(in the rows, 128 means zero)
Which row each row swaps with, under one turn or mirror:
The rows were stretched afterwards, more along some directions than others.
j89: [145 110 115 132 144 152 115 113 124 118 104 133 116 146 117  99 170 117
 134 162 138 108  89 134 103 122 115 143 181]
j542: [137 108 131 116 116 190  83 123 128 106 117 153  93 160 141 120 103 168
 132 158 125  85 124 132 123 110 129 135 160]
j519: [121 153 132 135 126 139 140 143 137 108 135 130 128 113 109 124 140 121
 124 128 145 117 125 141 111 133 155 123 159]
j912: [134  94 145 119  88 162 106 118 120 137 106 148 109 183 140 176 123 153
 129 187 128  89 140 154 105 149 110 112 147]
j523: [147 100 107 107 123 124  97 110 115 159 123 144 133 182 128 184 115 119
 103 167 147 105 152 150 138 131  88 114 154]
j592: [103 122 126 129 126 111 143 102 110 149 131 145 141 154 122 185 107 125
 112 131 175  91 116 158 130 158  94  83 128]
j220: [131 152 139 151 111  99 145 145 138 129  57 114 122 123 101 168 119  80
 127 129 117 111 117 134 138 136 130 135 133]
j312: [111 142 124 145 101 147 159 124 152 123 110 152 116 128 139 121  87 120
 153  69 145 106 140 141 156 135  99  90 109]
j916: [145 139 144 150 115 130 138 144 146 119  86 142 113 177 111 157  95 126
 109 117 148  74 126 129 144 148 143  89 136]
j920: [141 138 140 134 126 145 123 136 155 121 119 147 138 141 116 163 111 158
 116 113 144  76 127 139  94 108 122  98 132]
j908: [128 119 103 116 145 151  82  92 142 134 159 166 130 166 114 162 114 109
 129 177 151 115 161 126 140 105 109 137 166]
j758: [156 146 142 145 113 156 108 136 134  89  69 121  84 161 137 130 124 104
 158 129 104 121  96 159 111 144 102  95 145]
j959: [142 135 131 124  78 137 159 124 130 145  62 143 106 132 104 179 104 125
 119 161 106  97 132 146 135 144 115 127 126]
j958: [129 163 115 136 162 137  92 135 136  95 129 146 138 148 137 127 103 128
 132 115 124 100 144 153 103 131 137  99 181]
j314: [148 104 131 118 121 153 154 130 114 130 105 122 109 129 125 139 155 169
 106 132 134 119  91 151  92 129 102 132 109]
j985: [134 138 134 130 106 177 124 115 133  97  79 152 110 158 111 124 139 111
 114 126 126  89 104 148 112 129 124 126 127]
j23: [142 136 117 147 158 116 125 131 135  99 107 155 157 154 124 138 114 101
 140 110 145  96 150 157 165 129 109  90 175]
j31: [155 107 106 120 160 140 116 136 155 119 138 140 104 158 142 119 138  92
 139 114 160 130 140 126 142 105 108 102 191]
j329: [140 122 110 114 125 131 109 144 116 126  81 148 136 180 157 155 107 100
 144 107 124  91 147 164 147 126  88  84 158]
j134: [149 101 137 127  97 145 153 140 146 134  82 142 114 131 128 157 112 136
 114 112 149  88 124 148 157 140 142  86 139]
j14: [159 114 127 142 127 139 134 148 147 139  82 147  92 137 127 150  94 138
 129 139 110  88 138 120 168 131 112 129 155]
j173: [114 111 104 119 127 165 122 108 117 126 107 136 113 156 145 132 126 148
 115  73 129 109 115 157  99 143 107  82  96]
j759: [149 112 100 117 125 146 116 137 105 106 124 127 143 166 152 123 150 135
 104 121 126 111 115 159 119 141  99 101 149]
j974: [101 113 169 137 117 123 185 135 124 114  67 159  89 137 111 160 138  81
 108 113 165 123 130 163 114 174 101  96  94]
j384: [120 124 115 162  94 145 161 119 131 120 106 123  93 127 121 130  94 122
 144 117 132  94 110 140 141 135 131 117 126]
j703: [114 161 141 148 103 114 152 125 113 112  88 133 153 139  94 166 124  93
 116 127 153 125 125 184 105 171 110 106  99]
j272: [133 106 140 132 108 174 140 114 139 111 118 132 105 116 145 117 162 176
 123 141 141  99  84 143 109 122 139 148 121]
j380: [181 117 119 118 135 151 137 120 155 129 124 152 122 140 119 111 136 160
 128 105 156 104 116 144 176  97  87 111 153]
j874: [155 105  92 150 135 143 107 153 167 116 105 110  99 157 112 151  94 117
 150 128 108  97 131 137 182 121 147  89 175]
j388: [136 141 100 125 147 136 106 125 156 123 131 148 142 158 131 118 126  82
 150 120 149 118 154 156 147 122 106  94 187]
j939: [114 110 150 110  76 166 146 117 133 130 139 170 116 172 146 129 122 163
 117 106 166  75 139 122 114 135  99  64 127]
j621: [136 147 124 130 119 119  96 115 125 118 131 122 147 146 139 155  86 119
 118 106 129  99 116 160 106 140 149 100 118]
j250: [119 140 116 139 140 148 145 109 158 111 124 141 111 109  99 146 116 132
 111 139 146  91 111 143  80 121 157 139 137]
j704: [102 136 122 146  76 129 162 131 106 134  67 117 103 138 125 170  92  97
 136 111 124 103 117 149 106 169 151  84  98]
j253: [115 131 145 121  83 124 149 125 140 155 101 150 135 135 103 165 113 122
 100 117 155 104 128 109 126 129  97 106 117]
j522: [ 94 105 127 126 110 145 131 108 106 120 101 160 112 130 127 157 106 126
 107 138 148 105 119 155 118 162 105 128 102]
j427: [121 111 103 115 130 143 137 105 128 146 163 154 156 170 138 148 131 124
 129  88 189 124 157 149 121 132 100  64 119]
j80: [136 112 133 142 123 132 140 100 122 155  94 155 115 158 124 151 119 143
 121 159 135  82  96 154 121 144  76 135 142]
j229: [153  95 112 146 133 165 136 129 128 139 127 144 116 169 151 108 140 161
 154 100 142  96 127 121 148 126 114  81 149]
j728: [147  87  90 117 119 163 112 121 114 147 129 111 120 168 149 130 127 161
 156 100 122 118 126 152 144 127 127  83 147]
j445: [117 132 141 138 112 138 117 142 149 118 108 129 130 146 123 176  83 140
 145 126 120  58 146 140 120 121 158  81 144]
j737: [138 115 142 132  76 159 149 112 132 139 136 133 104 161 132 128 112 160
 143 118 150  86 118 137 137 126 106  90 140]
j98: [141 133 105 133 124 112 119 127 104 116 109 131 141 166 126 184  98  96
 109 166 137  98 151 151 126 153 133  91 184]
j357: [139 156 112 153 129 121 139 102 154 127 138 113 125 134  73 153 122 112
 117 149 141 103  88 138 115 125 135 130 141]
j477: [133 124 122 151 170 131 125 150 137  89  97 133  96 149 131 145  99  77
 136  78 132 115 137 167 147 140 132  75 141]
j84: [136 153 150 150 121 104 150 128 152 148  75 137 100 135 116 180  87 106
 128 123 131 107 135 143 156 151  90  94 127]
j810: [124 117 129 136 128 127 119 148 160 126 113 145  99 153 138 157  87 110
 141  98 147 111 130 145 144 136 115  88 125]
j491: [129 117 128 137  98 140 151 149 131 127  70 125  98 130  89 169  82 120
 112 132 105 121 138 178 149 169 130  97  85]
j99: [125 160 118 139 113 150 150 136 143 105  72 118  80 111 112 124 113  78
 148 112 107 145 105 151  99 143 143 134 118]
j386: [116  89 145 106  81 156 136 110  92 159 111 155 105 166 157 153 130 141
 129 166 163 130 137 146 108 151  69 117 111]
j675: [126 117 130 148  98 171 126 109 116 122 137 132  97 150 153 112 137 162
 131 129 149 114 117 132 123 147  95 118 124]
j178: [135 106  78 122 126 161 111 114 144 135 164 132 131 153 153 118 135 153
 163  91 141 102 134 118 137 108 115  83 164]
j750: [137 105 127 119 116 144 126 107 109 144 120 141 104 149 115 180 134 131
  86 184 154 119 137 141 107 158 106 143 122]
j485: [163 133 119 119 169 136 107  99 160 134 164 160 144 153  95 147 128 142
 110 139 161 104 141 134 163  98 105 107 176]
j719: [124 107 125 117 125 117 126 115 117 157 120 154 132 167 121 185 106 112
 119 176 152 104 173 136 134 156 131  86 158]
j110: [142 124 112 130 131 124 103 129 143 131 154 124 137 159 163 142 125 133
 141 108 156  88 144 107 143  99 123  81 197]
j544: [124 140 130 123 112 133 150 131 152 136  82 143 119 138 131 153 108 110
 145 115 126 115 146 142 136 155 149  58 126]
j348: [140 120 124 134 155 152  97 123 154 113 137 148 127 162 163 111 130 129
 160  88 151 102 107 121 122 100 120  95 176]
j341: [150 121 125 122 127 167 124 114 132 141 101 153 110 145 153 126 119 161
 153 134 124 101 130 129 121 103  93 124 159]
j444: [112 140 133 100  82 141 151 102  93 125  98 150 137 146 122 167 149 105
 106 164 152 107 130 166  82 151 102 129 124]
j531: [119 122 104 124 118 138 125 115 113 114  93 134 123 142 123 180  85 112
  98 115 115 108 146 146 104 147 123  88 118]
j745: [149 116 119 142 128 165  87 129 134 118 139 146 126 186 160 125  88 170
 136 120 142  67 105 158 118 122 135  85 145]
j948: [101 123 139 149  87 159 158 126 120 103  92 123  97 123 136 131 113 126
 122 124 138 107  91 159  64 161 135 120 101]
j836: [165 117 114 135 145 149 122 139 144 127 114 145 102 161 156 135  95 141
 165 133 125  92 124 169 170 134 125  81 169]
j150: [155 115  91 131 128 147 101 134 141 141 161 111 139 167 142 138 137 150
 155 107 148 116 134 129 143 101 135  85 172]
j888: [126 133 137 147 131 123 155 115  99 130 110 139 156 154 134 146 143 123
 130 131 177 118 116 177  90 157 117 114 112]
j321: [149  83 116 118 102 141 129 114 142 169 140 147 136 179 122 151 135 128
 131 126 169  75 115 134 179 109  87  90 154]
j90: [147 122 110 109  97 169 107 121 116 114 109 124 118 146 114 137 114 147
 125 135 121 129 130 180 111 141 139 118  95]
j929: [140 120 142 125 133 152 110 110 149 136 138 135 108 145 125 139 144 136
 136 171 160 104 114 157 118 117 132 144 141]
j66: [141 108 122 149 144 122 151 153 155 124 103 131  80 136 112 142  88 116
 144  86 123 114 138 156 194 167 142  60 121]
j71: [158 114 115 140 131 143 103 121 143 136 159 138 132 161 103 136 117 139
 136 152 144  68 119 121 169 103 136 117 185]
j59: [154 145 128 144 159 143 113 115 179 122 164 130 108 140  85 141 117 147
 112 123 163  95 134 143 135 123 152  92 157]
j305: [137 133 142 152 126 140 121 140 129  95 112 151 131 149 178 114 109 140
 169 124 145  96 145 149 163 133 112 109 176]
j79: [135 122 109 138 138 118 139 130 112  97 119 106 127 129 138 143 135 144
  90 141 126 107 124 137 121 159 146 132 146]
j730: [156 113  99 148 117 156 124 140 127 118  96  90  97 128 107 165 120 138
 126 132  98 112 106 170 147 144 139 114 126]
j829: [126 145 139 135 146 109 118  98 155 142 134 159 126 175 139 152  93  92
 117 109 184 100 138 143 141 139  84  57 137]
j600: [110 123 122 151  84 157 155 107 145 139 111 138  92 153 113 142 103 118
 141  87 160  91 108 142 115 140  96  85  88]
j68: [144 138  86 129  94 169 101 110 124 118 115 106 127 150 123 160  99 140
 140 134  87  89 112 173 115 132 146 104 131]
j508: [126 154 129 135 125 119 168 115 142 121  80 153 116 157 113 154 120  39
 151  90 149 138 130 181 137 162  89  66 107]
j102: [137 129 118 150 106 128 183 143 149 153  76 134 107 118  93 172 102 122
 117 135 125 115 122 152 142 138  86 122 105]

Swapped with j985: j759
Swapped with j329: j444
Swapped with j523: j959
Swapped with j348: j948
Swapped with j445: j592
Swapped with j916: j79
Swapped with j98: j220
Swapped with j600: j178
Swapped with j730: j71
Swapped with j745: j272

Which row each row swaps with, under one turn or mirror:
The rows were stretched afterwards, more along some directions than others.
j895: [106 125 148 123 149 108 116 149 119 144 147 123 123 131  94 121 132 123
 107 115  83  98]
j585: [112  57 114  99 132 135 112 120  54 135 174 121  89 131 186 138 129 138
 113 120 141  98]
j461: [149 130 192 126 128 132 111 170  80 158 184 125 120 119 164 161 106 110
  87 165 120 131]
j692: [129  67 125  86 146 165 123 153  62  93 164 127 107 153  98 169 117 167
 103 135 116  76]
j808: [100  76 120 114 144 124  75 112  91 120 163 134  96 142 153 160 146 148
 129 112 123 105]
j702: [ 74  88 122  87 116 118 124 127 124  93 143 115 109 182  59 100 107 127
 109  93 117  93]
j489: [110  74 117 110 132 104 173 119 153 127 139 102 115 145 143 122  53 151
 144 116 173 138]
j510: [118 138 184 109 133 122 154 148 128 122 147 136 111 140  97 139  94 155
 109 140 120 106]
j268: [146 110  95 102 134 144  97 136  80 159 176  85 153 141  93  99 119 122
 109 117 136  81]
j863: [102 121 127 136 171 120 106 106 138 116 170 152 100 137 108 170 151 175
 139 140  98  87]
j199: [104  88 166 128 151 112 112 142 134 162 156  86 105 132 133 132  74 119
 141 136 137 109]
j667: [145  71 100 119 166 154 127 130  77  97 163 109 124 161 109 125 132 168
 121 121 143  92]
j437: [156 105 155 129 153 153 112 142  97 166 192 111 133 123 135 154 166 136
 109 148 163 133]
j350: [130  93 185 114 112 131 105 190  97 129 168 123 140 133 106 182 119 111
  98 136  97 113]
j594: [115 122 166 113 129 143 118 139  89 106 142 170  94 141 145 147 121 133
  89 151  84 104]
j182: [120 146 178 116 146 177  94 149  69 130 157 133 117 144 116 131 142 143
  88 134 124  81]
j933: [114  67 114  95 110 129 125 129 102 102 128 121 144 158  72  97 123 118
  82  59 117 132]
j401: [126 106 126 108 141 138 106 132 117 125 171 104 117 142 120 138  89 114
 141 164 130  80]
j167: [ 92  62 118  96 106 107 120 133  97 128 132  96 132 157  99 109  76 122
 106  75 150 115]
j472: [ 71  78 163 102 152 140  99 147  93  97 147 146  87 161  80 157 125 173
  94  90  87  72]
j377: [ 85 105 164 116 140 109  60 144  86 153 156  87  86 142 122 120 100 127
 107 104 110  73]
j373: [135 123 114 135 134 100 142 126 169 135 163 120 147 154 105 129 101 123
 140 152 135 130]
j73: [117  45 125 127 139 122 120 136  93 145 147  96 108 121 113 162 132 144
 123  73 141 109]
j421: [ 82 119  95 111 115 120 121 102 132 103 125 116 137 147 134 117 102 105
 166 114 158 121]
j452: [ 92  99 129 106 126 112  92 149  94 138 145 122  78 112 173 181 107 118
 133 152 121  89]
j861: [120 149 138 134 168 132 119 124 159 141 173 127 134 126 130 156 135 123
 163 187 149 122]
j981: [123 122 143 135 164 121  83 146 108 176 146 112 117 124 101 126 131 121
 109 108  95  77]
j783: [145 134 120 139 133 134 127 141  99 151 155  94 172 137 121  89 119 111
 109 145 153 123]
j569: [132 102 151 137 164 119  86 160  93 176 180 104 119 125  88 180 166 150
 108 111 111  89]
j550: [137 102 110 132 138 115 116 149  84 164 176  93 119 143 124 149 119 141
 118 156 150  90]
j845: [120 125 153 136 103 129  96 143  95 128 148 124 143 161 115 111 119  88
  99 143 105 101]
j474: [108  62 101  98 134 139 140  97 134  98 137 119 142 153 107  97 121 130
 136  82 163 140]
j635: [131  43 123 111 152 157 160 122  90  86 177 136 123 139 120 179 150 186
 113 109 154 128]
j301: [103  84 176  96 149 139 109 147 105 111 169 146  95 144 110 163 137 158
 102 119  83  93]
j464: [ 87  56 115 117 112 111 102 147  59 126 117 115  98 133 149 131 103 130
  97  91 129  86]
j662: [106 101 150 102 117 129 126 150  98 104 123 153 121 153  71 132 132 134
  76  67  66  90]
j303: [101 118 191 116 132 129 109 157  92 130 156 138  97 141 138 171  84 134
 111 167 107  89]
j479: [117 107  73 103 149 133 121 117 107 159 138  86 141 127 121  85 115 115
 135 104 181 105]
j225: [ 99 139 122 100 131 148  99 133  96 126 137 138 125 125 164 135 102  96
 138 182 134  94]
j185: [160 110 173 140 148 131  98 169  65 140 171 134 108 117 139 193 158 137
 103 150  84  97]
j82: [106 111 147 115 115 105 101 135 103 164 140  75 132 144  96  71  92 102
 109  97 150 104]
j505: [ 98 147 152 119 112 101  90 122 121 166 131 111 127 129 129  86 119  80
 105 101 113 103]
j9: [107  92 102 110 151 119 117  95 141 113 142 139 106 129 135 146 123 158
 142  84 135 109]
j787: [132 114 163 117 171 130  93 144 107 120 189 147  88 146 142 170 149 149
 132 152  76  88]
j128: [109  53 103 104 131 141 129 115  84 103 145 112 123 157 127 105 116 161
 105  98 160 109]
j487: [111 109 143  96 143 150 141 113 117 104 147 161  95 139 167 134 109 139
 133 153 126 110]
j470: [113 144 139 101 125 167 103 153  73 129 142 100 137 136 125 123  92  87
 137 162 134  72]
j911: [119 123 136 112 120 131 164 130 136 102 126 118 154 150  60 108 105 129
  97 108 134 113]
j212: [148  65  98 116 116 106 126 144  70 126 147 105 124 139 126 137 126 130
 106  98 126 114]
j140: [126  65 100 110 124 142 105 152  85 133 141  78 151 119 107 153 124 122
 117  94 174 118]
j890: [115  90 173 137 148 118 121 173  98 150 149 123 109 120 106 180 136 141
  85 124 120 113]
j983: [ 92  93  86  98 129 135 110 113 124 111 121 117 162 134 102 115 125 107
 136  90 157 129]
j586: [136 118  87 112 128 140 134 100 137 126 144 118 173 126 129 116 134 108
 154 118 174 146]
j7: [118 101 154  97 135 135 146 158 107  93 160 107 111 162  79 148  72 170
 103 136 126  89]
j244: [140  86 126 119 109 116 147 138 105 144 170 113 107 129 179 165  91 126
 139 158 156 125]
j219: [106  97 146 100 116 147  98 154  78 121 171 109 125 172 116 117  88 124
 101 147 134  87]
j353: [168 119 114 116 121 108 140 150  94 174 154 102 139 116 125 112 117 110
  83 122 132 120]
j155: [136 111 141 158 157  94 117 127 138 157 153 123 127 112 100 153 165 134
 104 109 114 133]
j226: [125  84 127 118 108 100 119 162  88 174 150  89 132 131 137 122 104  99
  89 114 159 131]
j362: [103  52  95  98 149 117 155 115 107 121 145 127  84 140 113 135 139 173
 108  85 149 112]
j538: [ 96  45 108 109 129 105 151 136  84 107 128 108  99 145  99 120  87 147
  85  75 137 115]
j651: [103 121 104 108 141 135 116 111 110 129 135 129 114 122 145 125 117 107
 151 148 131  90]

Swapped with j890: j226
Swapped with j479: j861
Swapped with j538: j461
Swapped with j212: j185
Swapped with j569: j550
Swapped with j452: j140

